Where one turn sends some rows of the set: a few examples, then the rows asked:
zof: [ -7   4 -31 -11   4   2  -5  12 -14  15   1  -2 -51   7 -15  31   9 -29
   7]
gak: [ -7   5  18  14  19 -45   2  17 -18   1 -23 -20   1   2   7  -4   3   5
   5]
Libik: [-48 -20   2  16  12   7  12 -18  10  25  -2   1  -8 -28 -10   2 -14  -3
  -6]
Pabin: [ 40 -20  36 -14   2  -1  -7  -8 -16   5 -10  -9  -6 -10  -4  16  -1  19
  10]
fuz: [-12  25   0   9 -26  11  -6  16   7  22  32 -13 -29 -24  -6  29  10 -21
  -6]
nin: [-36  19 -16   8   6  -8   5   3 -14   2 -11 -15  16  27 -18   3   6   4
   8]
ziseg: [-25  18 -21  15  12  25  16  -8  -8   5  12 -16 -39  -3  -4  -6  11 -15
  23]
nabe: [-22  23  -4 -15  -9  17   0  -2  15 -14   5  -4  11 -12  16 -17  12 -33
   8]
dos: [ 10 -41  -3 -12   8  -1   4  -3 -16  40  -2  17 -17  -1  23  32  -6   1
   2]
kabi: [ 22  52  10 -18   8   2  -6  15  -2  24   0  41 -10   2  11  11   1  -1
  -8]
kar: [-39   3   5  35   5   5 -14 -10  -9 -27  15  16  -8   1  13  14  -6  -5
  -2]
ged: [ 29  -8  15 -31 -11   0  24  -2  -7  14   4  -7 -39   5   3  36   8  -4
 -12]
feni: [ 32   9  22 -21  17 -25  -3   6 -31  29  14   9 -13   8  22   0   8   3
   6]
Mufib: [-22 -29 -14   2   8  -7 -29   1  -9   2  30  27  -7 -26  -2  19 -22  -6
   5]
Vuz: [ 16  19  27  -5 -17   8  24  -1  15  13  23   2 -23  -6 -15  27 -35  16
 -11]
Kimol: [ -9  12   6 -28  13 -26  14  -3   5  -2  29   1 -10 -25   5 -31  -5 -21
   4]
Dof: [  0  13 -25  15  -7  20   5  26   9 -28  17  -6  10 -18   1  16   7  13
  14]
fami: [ 14  20  23  -6   9  22 -23   0 -12  44  -9   0   0  -9 -18  13 -27  16
  16]
tori: [ 29 -21   4 -35  20  -5  14 -15  -4   6  20  42 -10  -2   4   0  -7   3
   3]
loz: [  5  -1  13   1  13   5  18 -20  19  13 -25  55  -9   0  -5   4 -14  12
   3]
fis: [  0   2  13  16 -11   2  27   4  18  53  -7  11 -24 -11  30  15 -13  -3
   5]
bazu: [-13  20  -3   2  22 -13  30  10  22 -20   5  28   2  -6  14  -8  -9 -11
 -27]
nenov: [ 28  -4  -5  -4   0   6   1  20  13 -34 -27  -8 -17 -17 -14  22  11  -5
   7]
dolap: [ 15  21   3  17   1  10 -21   2   3 -16   2   4  -7   6 -52  17  -6   1
  10]
vuk: [  9  29 -10  17  28   5 -12  26  -2  21 -26   1   8   5   7 -16   7 -21
  18]

dolap turns into vuk
Vuz turns into fami
And these:
dos turns into ged
Dof turns into nin
Kimol turns into Mufib

Where one turn sends some rows of the set: a few examples, then the rows asked:
H: [  3  -4  36  -1 -11 -21  -7 -10  12  22  43 -49   3 -14  10  30  -4  16
  17  11 -16  -7 -10 -14  -2   8  10  -3 -28]
W: [-36   5  17 -19 -17  40   7 -25  42  -3 -17  -5 -12  -9  31   0  24  15
   6  11   4 -14  -3  29 -33  18  29  -7  -6]
D: [ 21  19 -18 -27  33   3  36  16  12  26  -3 -25 -22 -24  31  48   0 -29
   6  -1   8  22   5  22 -29   2  18  13  -7]
R: [ 35 -14   2 -13 -12  42   4 -11  37  57  15 -42  -1 -11  25  22  38  22
   7 -35   8  -2 -38  25 -29  34  30  -6 -21]
L: [ 51 -10   9  -6 -24  30  10 -13  21  48  19 -42  -6 -20  17  14  37  21
  -2 -44  16   5 -22  20 -19  36  31 -11  -9]
K: [ 38   2   3  -2  10  21  52 -38  42  17  23 -26 -34   0  24  10  18 -11
  19 -13  21  13 -28   0  -7  40  58   9  -4]
V: [ -5   0  33   7  -4 -22  -7 -16  11  22  44 -54  -6 -10  12  40   0  20
  17   6 -15  -9 -19 -11  -2   2  17  -2 -24]
U: [ 16  29  -4   5  22   3   8 -11  42  26  37 -35 -17  41  39  11  -3  14
   3 -41  -6   0 -46   7 -32   8  31 -16 -17]
P: [ 13  32 -15 -32  35   0  36  19   7  22 -11 -31 -19 -15  36  50   9 -21
   6  -2   0  21   5  20 -25   9  24  11  -9]
N: [ 26  11   1  11   6   7  34 -37  37  10  27 -20 -48  20  35   3  27   1
  19 -11  22  14 -17   2  -8  44  55  14  -3]
M: [ 15  24 -15 -26  31  -1  36  25  13  22  -8 -31 -22 -18  32  46   5 -30
   4   2   7  16   9  27 -31   5  25   6  -9]
X: [-35   2  18 -21 -17  36   5 -20  43   1 -23  -5  -9  -8  38   0  19  12
  16   2   3 -14  -7  28 -40  23  29  -5  -5]
E: [-30   2  20 -25 -20  40   6 -23  44   5 -18  -3  -3  -8  33  -7  24  16
  12   6   1 -15 -15  30 -37  23  31  -7  -3]
G: [ -7  -4  38   5  -7 -22  -7 -21  11  15  40 -53  -8 -13   3  41  -1  18
  16   5 -13  -4 -15  -7  -4   1  14  -6 -21]
T: [ -3  -1  30   8 -11 -19  -7 -11  13  19  45 -56  -5 -18   6  39  -5  18
  13   9 -11 -10  -9  -9  -3  -3  17   0 -20]
Z: [ 24  29 -19 -27  31   2  37  12  14  25  -5 -28 -20 -20  33  46   9 -34
   5  -2   6  20   6  18 -28   3  27  12  -9]
J: [-36  10  17 -24 -17  34   3 -28  38   2 -18   0  -4 -12  32  -6  27  12
  14   8   6  -4  -4  22 -35  13  36  -2  -1]
B: [ 21  20  -4  -8  17  13   6  16  38  25  33 -25 -19  43  27  10   2  22
  -4 -49  -8   1 -41  13 -32  15  29  -2 -12]

Z turns into V
T turns into W
U turns into R
And these:
B turns into L
P turns into H
X turns into D

Where one turn sends some rows of the set: a few examples, then the rows asked:
simis: [-32  23 -34 -36  45  12  29 -18  34  23 -10   4 -12  18  -7  27  16 -20
  -6  -9   5 -13  -5 -24 -23  -8  -1  -5]
Vosun: [-31   4   5  19  65  17   6  14   4   0   2  47   3   6  -4   7  44   8
  39 -11  18 -26  -4 -16 -14   7 -41   9]
liba: [-56   5 -21  -9  52  25   6   6  23 -19   5  68  23  30   7   5 -14  24
 -15  15 -24 -11 -28  -2 -20   8 -42  10]
lede: [-27  20 -34 -31  42   3  43 -21  18   6 -16   6 -14   8  11  34   7  10
   8 -10   7  -4  -5 -27  -7   5   8 -23]
Mef: [-51   7 -17  -7  50  24   2   8  26  -2  -6  69  28  17   1  18 -21  35
 -13  24 -16  -2 -18   3 -24  -9 -35   3]
rus: [-20   1  14  11  67  17  -1   5 -12 -13   3  49   3  14   6  -1  35  -8
  34  -9  21  -5  10 -22   5   7 -31   0]
Lif: [-51   8 -25 -38  42  23  30 -18  24  16 -13  13 -18  11  -9  40  -2  -8
  16   3   0 -15  14 -10 -15   9  10 -24]
gam: [-30  16 -44 -20  35   7  21 -25  29   9   1   9 -15  13   4  37  13  -8
  -4  -3   3  17 -14 -12 -21   3  12 -40]
Tevo: [-30  -3   6  11  64  21  -3  21   6 -16  -7  67  -6  25 -12   5  26 -11
  35   0   7 -10 -10  -6   5   5 -43   2]
soza: [-23   0  -2 -35 -17  23  14  25  28  17  12  29  -1  11 -31  34  17  22
  21  -5 -26  18  -4 -14  17  23 -36  -4]
mik: [-46  13 -10 -26  18  18   0   4  29   4   1  39  26  47 -10   4  41  24
 -31 -29  -7  17   8   8  20  44 -16 -30]
Vebom: [-35   9 -43 -32  47  14  25 -10  19  15   2  -6 -13  16  -9  30  15  -8
   9   0   6   4   6 -33  -7  -2   4 -28]
Nen: [-44  13   6   7   7  -3  -2  -9  11 -13   8  46  26  42   8  13  44  20
 -14 -39  -3  27  -7  -1   7  29 -18 -31]
div: [-34  -2   1 -26 -20  13  16  22  39  18  18  28   7  19 -37  14  20  20
  32 -10 -19  10   3 -17  12  22 -32 -12]
sapok: [ -5  17 -18  -7   9  24 -10  -7  35   7  13  37 -20  20  10 -15  12 -16
  -9 -25  19 -15  19  26 -38   4 -32  -8]
teret: [-54   3 -30 -14  48  12  -4   4  26 -13  -6  56  33  12   1   3 -17  15
 -17  14 -23  -4 -27   8 -26  10 -35   9]
davez: [  5  29  -3  -8  17  29  -5 -22  41  20  17  38 -19  18   9  -4   2   5
  -4 -30  11   5  24   9 -39   3 -18  -5]
neraz: [-27  -1   7  16  47  14 -23  18  -7  12  -6  57   0   5  -4   8  39   0
  27  -4   8 -30   8 -18  -1  10 -28   0]
tefuv: [  8  28  -3 -12   9  29   6 -19  37  16  12  41 -22  22  14   1   6  -1
 -10 -19  23  -8  27  16 -30  -2 -29  -2]
Vil: [-41  17  -5 -19  23   2 -19  -5  15  -9   1  33   8  50  19  21  13  28
 -28 -30 -12   7  -3   7  32  32 -14 -21]
lera: [-29   3   3 -26 -13  19  20  15  29  18  31  36   9  16 -30  28   9  13
  33 -14 -31  14   5 -17  15  28 -42 -17]
dokib: [-52  15 -25  -6  58  23   1   0  14 -11  -8  54  27  19  -1  25  -8  31
 -16  20 -18   5 -29  12 -21  -6 -39   8]
ridar: [-29   0  -4 -33 -10  23  24  16  22  12  11  27  -2  14 -42  37  26  13
  29 -12 -21  14  -5   1  12  24 -41 -12]
giz: [-30   4  -3  10  55  18   7   5  -7 -11  14  54   6  -5   4  16  41 -20
  39  18  10  -2  -5 -19 -11  10 -30  -2]
miz: [-52  13 -16 -10  52  27  10   2  26 -14   1  59  29  22   3   6 -23  30
   0  29 -16 -10 -25   1 -12  -6 -28   5]
Zuli: [  3  23 -15 -17  15  10 -13 -21  35  12   9  28 -13  15  11 -17   8   3
  -1 -20  23   4  27   6 -41  -3 -29 -12]
Zono: [-44  20 -21   3  50  37   1  -1  19  -6   2  61  22  10  -2   9 -25  26
  -9  26 -23   0 -29  -8 -17  -3 -32   1]
kanu: [-43  21 -22  -3  22  -5  -7   6  14  -4   3  35  13  44  18   9  35  45
 -14 -29   1  18  11 -13  18  38 -15 -27]
bipor: [-37  -1  -2 -37 -22  17  18  23  22   4  26  21  10  16 -27  13  19  12
  28  -8 -27  11   0 -12   7  11 -41 -26]
Tolaf: [-39  16 -12  -2  28   8  -5   0  24  -7   6  30  15  52  -1   9  33  47
 -19 -44  -2   8 -18   6  21  33 -26 -28]
razom: [ 10  14 -14 -10  21  30  -3 -15  42  14  13  40 -30  15  12 -10  17  -8
  -8 -23  18 -18  11   7 -41   7 -25  -2]
rukad: [-34  -7  -2 -39 -16  18  17  24  27   8  12  19   0   7 -29  20  19   0
  26 -18 -31   4 -17  -3   4  25 -31  -7]
lika: [-48   6  -7 -10  32  11  -1  -2  11  -8   2  36  26  48   5   8  27  35
 -26 -32  -6  22  -2  -4  18  20  -4 -42]
kage: [  7  25 -12  -8  19  26  -1 -20  32  20  11  37 -16  22   7   5  24   0
 -11 -27  27  -6  24  29 -39  -1 -32  -5]
bok: [ 15  27 -12 -10  19  20  -8 -23  47  19  10  34 -20  20  11 -15   7   7
  -6 -18  26  -8  13   9 -26  -3 -19  -3]
Dozis: [-38  18 -43 -35  53  19  40 -20  39  14   3  -2 -18  17  -8  34  16   4
  12 -10  11 -10   2 -10 -15  13  -4 -25]
lut: [-41  10 -17 -18  51  24   1  -4  14 -20  -7  54  29   4   4  -2 -15  29
  -6  23 -19   1 -33   1 -20  -8 -35  -4]
topo: [-36 -10  -5 -38 -14  15  23  20  38  10  13  29  -4  21 -34  24  17  15
  21 -20 -33   9  -5 -22   3  33 -34 -12]
fiko: [-30   4   0  15  54  14  10  26  -5  -8   4  60  -5  12  13  11  41   7
  43  -1  11 -20   3 -17  -2  -3 -21 -16]

lede turns into kanu
lika turns into rus
And these:
Zuli turns into bipor
topo turns into liba
gam turns into Nen
Zono turns into davez
teret turns into sapok
Mef turns into tefuv
Tolaf turns into Vosun
Tevo turns into simis
dokib turns into kage
div turns into miz
Lif turns into Vil

Where one turn sends some rows of the set: a few examples, then the rows asked:
navu: [  7  31   7  13  -9   5 -15  -7  -9  10  43  22  -6  -6 -10 -18   4   7
   3  22   1 -14 -46  15   8]
binad: [ 15   3 -19   5 -21  17 -17 -23  12 -14 -26   6   9 -14  -7 -20  14  -1
   0 -25 -22 -21  29 -29  17]
nezaf: [  9 -27  22  -9  27  -9   4  19  -6   4  10  19  18  17 -10  13  13  19
  10  -6  -3 -15 -16   4  -5]
zefe: [  3  36   0  15 -15  36  -7 -14  22  -5 -42  -4  -1   3  22   0 -34  -6
 -16  18  20  -6  -3  -5  -9]
fiz: [-10  32   7   3   3   6  -6   0   9  -8  28  16  -5   8   0  -2  -3 -19
 -14  21  11 -23 -63  -2  -2]
lipiv: [ -5  44  -5 -12  -9  22 -12 -10  23  10 -13   0  -6  28  13  27 -30 -17
  25  16  15 -28 -21  -4  -7]
Mano: [-12  24   8  -7  -6   3   3  12  -9 -15  39  23   1 -17 -17   1  11   2
  -8  17  11 -39 -36   6  24]
Fesu: [  2  31  13  24  -2  16 -17 -12   4  -8  11  19  -6 -10   6 -30 -11  -9
 -29  23   9  -2 -43  13  -5]
Fitos: [-11  38  18  -4   2   8 -20  -7   1 -14  21  34  -8 -13  -2 -19 -10 -23
  -6  18  17 -30 -28  27  10]
vom: [-25  35 -18   6  -1   1   9  16  -2 -21 -11   2 -15  19  -3  56  17 -13
   4   5   3  18   5  -3  11]
Vamod: [  6  -7  32   1  25 -16 -24  -5  -4  26  -8  26   1  24 -16   3  -5   5
   3  -3 -16  -3 -15  13 -14]
boz: [ -1  25  14  14 -12  13  -7   0 -13 -15  21  27   0 -36 -11 -28   3  10
 -23  19  11 -18 -16  20  22]
bip: [ 14 -22  28   9  23 -10  -4  10  -5  15  -6  17  13  19  -7   4   3  20
  -8   0 -15   5 -24  -5 -16]
nuda: [-11 -16  25  -8  23   1 -11  -9   6  -4 -12  23   3  10 -19   4  15  -1
 -14 -21  13 -28   9  41  -1]
gona: [ -6  41  -9  14  -8   0 -10   5 -20  -6  -4  15 -21   2  -5  33  12   2
  24   9  -5  31  28  21  15]
naki: [ 17  -4 -30   1 -16  17  -3 -12  21 -13  -9  -5  15   7  -1  -4  23  -1
  10 -25 -20 -23   2 -45   8]
nuf: [-17  26  -4 -15 -16  29  15  11  12 -26 -27   2   7 -14   3  26 -14   0
  -9  10  27 -43  13 -10  21]
Fev: [ 12   4 -25 -13 -18  11 -15 -18  12 -10  -4   9   9  -1 -13  -3  22  -5
  28 -28 -18 -39  21 -24  20]
gep: [ 31   5 -24   5 -18  15 -22 -23  12   3  -3   5   9   8   4 -20  14   3
  32 -20 -25 -13  10 -28   2]
nimil: [  3  27 -14 -13 -29  16   8   5  -7  12  14   2   2  -4 -11  31  -1  29
  35  13   9 -39   3  -4  26]
zem: [  3  35 -11  25  -6  12  -7   3 -13 -14 -10  10 -16   1  10  18  11   3
  17   9   4  44  27  24   5]
zive: [ -5 -12  29  11  20   1 -19 -18   6   6 -27  18   0  11 -18  -7   3   0
 -31 -14   2  -7   2  30 -11]
sigu: [ -4 -33  17   0  21   7   8   6   6 -13 -10  14  16   5 -11   2  22  14
 -24 -18  14 -19   2  22  -3]
Bav: [ 21   7 -14   5  -6  15 -23 -20  23 -11 -30   5  10   8  13 -19  -3 -19
   8 -16 -24  -7   6 -43  -5]
Dif: [ 11  19  -7  14 -34  31  13   2  -6  -3 -18  -1   9 -30  -3   2  -5  40
  -7  16  11 -17  22  -4  23]
Guso: [-15  29 -20  17   0  12  12  15   5 -29 -17  -3 -11  19  13  44  15 -12
  -4   5  11  32   2  -1   0]
buka: [-11  -7  31  -2  28 -11 -17  -7  11  10 -23  19  -1  28 -17  13  -3 -11
 -22 -10  -6 -13 -19  10 -15]
Lenav: [  0   8 -15 -14  -8  11 -17 -14  23 -24 -31  10   8   0  -4  -4   6 -24
   3 -24 -17 -34  18 -39  14]
nura: [-18  38 -12  -3   4   0   2  20  -7 -25  -5  13 -14  14   5  49  11 -18
  25   7   9  17  15  10  11]
Gema: [ -2  42   7  -8 -19  28 -18 -14   5  -4 -25  15  -6 -15   7   1 -29  -3
  16  14  23 -29  29  25  15]
renel: [ -3  33 -17  36 -12  11   1   0  -9 -10 -18  -1 -17   6   2  27  17   7
  -6   7  -1  44  17  11   5]
Kez: [-13  41 -16   6  -3   3  -7   2  -7 -10   2  10 -22  17  -2  43  17 -10
  31   2   6  20  18  26  10]
Beme: [-17  24  14   5   1  13   1   8   6 -34   7  21   2 -21  -1 -14  -3 -17
 -40  18  20 -27 -35   2  11]
Tovot: [ 16   9 -21 -13  -5   9 -21 -15  23  -7  -8   8   9  21   9  -2   4 -22
  35 -20 -21 -25  -1 -37  -1]
ludu: [ -9  28 -13  27  -4   8   9  16  -7 -25 -25   1 -10   3   9  33  10   0
 -11  11   0  42  14  -7   6]
Genu: [ 15 -31  20   2  18   1   4  10  -9  -1   6  21  18   1 -10  -6  20  29
   0 -11   4  -8   4  26  -1]
mabuf: [ 22  38  -9  18 -26  25 -14 -20   4  34  -3  -4  -7  13   8   3 -21  22
  28  21   0  -1 -13   1  -4]
Tade: [  6  20 -19  11 -25  24  19   6  10  11  -4 -19   7  13   4  30  -7  26
   1  19   4 -15 -29 -34   2]
rom: [ 16  17  -9  -9 -10   9 -35 -25  15  -7 -24  19   2   0   1 -20  -4 -22
  25 -20 -23 -23  25 -22   8]
tume: [  1  18   4  22 -11  11   8   6  -4  -8  28  11   5 -14  -8 -13  11  15
 -30  22   4 -13 -51 -10   9]

vom turns into Guso
Tade turns into zefe
And these:
Genu turns into Vamod
naki turns into Bav
Mano turns into fiz

Where one turn sends some rows of the set: a few examples, then the rows asked:
rula: [  6  20 -23  14  16  -5  -4 -12  21   7   5  32 -10 -27  21 -33  34 -20]
zipu: [-16  28   7  21 -20  -1  11  38  15   5  -4   0 -30  -6  17  28   3 -42]
pem: [-21  20  35  16  -6   4   5  15  21  11  26  14 -10  -8  17   0   0  44]
Musi: [-10  13   3   8 -21  17   7  36  13   8 -10  -3 -38 -11  -1  24  -3 -37]
lem: [  1  26 -22  16  17  -4  -5  28  19   0  28  12 -44   5  19 -49   4   8]
vukun: [-14  18   3  11 -23  17  10  42  14   4  -2  -6 -26  -5   1  21 -14 -38]
fura: [  4  19 -21   9  17  -2  -8  25  18   5  24  15 -50   1  15 -47   9   7]
daku: [-22   9   2   2  -9  14   1  13  32 -25  23  19  -5 -27   1  37  -3 -33]
Sovaf: [ 12   5 -26   0  14   9 -10 -14  23   9   2  29 -15 -25   4 -36  26 -14]
Dulop: [  1  13  46  11  12  10 -11  11   9 -21  11   7 -20 -16   7 -36   6  10]
nepe: [  0  16 -27   8  14  11   5   0  24  -4  16  27  17  -8   8 -48   7 -18]
nifur: [  8  29 -16  18 -14  -7 -11  29   5  -6  -6  11   0 -14  21  46   5  19]
bos: [-21  16  35  10  -7  12   5  15  20  12  21  13 -13  -7  10  -1  -3  45]
keto: [ 12  21 -15  11 -16   1 -16  23   6   1  -9   8  -8 -16  12  48   7  21]
vor: [ 16  21 -52  16  26  -2   3  27  28  26  15   5 -22 -11  14   2  11   7]
Kul: [-23  14   1   5 -11   8   0  11  34 -27  24  23  -7 -30   7  39   3 -34]
Fopa: [  5  17 -24   9  15   2  -9  26  20   4  23  10 -48   5  12 -49   4   8]
tuge: [-20   4   0  -2 -13  17  -2  10  31 -25  21  17 -12 -31  -3  38   1 -32]
durof: [  6  29 -16  17 -14  -3  -9  33   6  -9  -1   8  10  -7  17  41  -6  19]
pul: [-18  26   7  19 -23   8  14  43  16   1   0  -3 -22  -1  12  22 -10 -41]
falo: [ -6   8  -4   4 -18  17 -47   8  29   1  20  -2   0 -37  -1  -6  24 -34]
vum: [ -2  17  46  14  14   7  -9  13   9 -24  11  10 -15 -13  12 -36   5  11]
kub: [  6  20 -17  11 -16   7 -10  31   4  -6  -3   6  10  -6   9  40 -12  22]
tera: [ 11  22 -53  16  27  -2   5  32  27  24  21   2  -8  -4  13  -2   3   6]
fato: [  0  20 -21   9  15   2  -6  28  19   2  27  10 -43   7  14 -51   3   9]
resa: [ 13  17 -54  12  27   5   6  30  26  24  18   3 -14  -6   8  -2   1   8]
Tive: [  0  20  48  17  15   3  -9  10   8 -24  14  12 -17 -16  14 -35  10   7]
dor: [  2  20  49  14  14   4 -13   9   7 -22   9  10 -22 -18  12 -33  15   8]
piruk: [  0  27 -22  15  16  -4   3  -4  25  -1  15  32  10 -14  25 -41  22 -22]
Sudas: [ 12  23 -51  20  26  -7   4  27  27  24  19   7 -12  -9  16   2   8   6]
gipu: [-20  22  35  17  -3   1   4  10  18  15  18  16 -19 -13  17   6   9  42]
Kova: [-18  15  37  13  -4   5   1   7  21  16  17  17 -26 -16  15   5   8  43]
liruk: [-19  11  36   7  -6  11   2  10  19  15  18  10 -21 -13   7   1   1  46]
tobit: [ -7  18   0  13 -15   6 -48   6  31   1  23   0  -1 -39  10  -4  31 -37]
Taki: [-10  10  -3   7 -17  21 -44  14  30  -3  26  -5  14 -29  -3 -13  10 -32]
nerab: [  3  13  46  13  14   9 -13   9   8 -20   8   7 -23 -17   8 -35  10  10]
Safi: [  2  23 -22  15  17  -5  -9  25  19   3  26  13 -48   2  20 -47  10   7]
rarom: [ 15  14 -52   9  25   2   3  28  25  26  12   3 -17 -10   8   1   7  10]
gupek: [-12  29  -1  19 -16   4 -42  12  32  -4  30  -1  11 -35  16  -7  26 -40]
Zed: [-18   8   1   0 -11  10  -1   7  32 -21  19  19 -18 -36   1  40   8 -32]
Tasa: [  8   3 -28  -4  12  20  -2  -6  21   6   8  25   2 -17  -4 -45  10 -14]
ragof: [-23  14   0   7 -10   6  -1   9  31 -25  22  23 -13 -33   7  42  11 -36]
beru: [-10  22   7  15 -21   6   7  34  12   8 -10  -1 -39 -13   9  30   7 -38]
nogef: [-14  23  -4  16 -17  12 -39  17  31  -8  33  -2  21 -24   9 -14  14 -37]
loni: [ 11  17 -16   6 -16  10 -17  28   5  -3  -8   6  -3 -12   4  42  -5  25]

lem turns into Fopa
resa turns into vor
And these:
liruk turns into gipu
gupek turns into Taki
Kul turns into tuge
piruk turns into Tasa
nifur turns into kub
pul turns into Musi

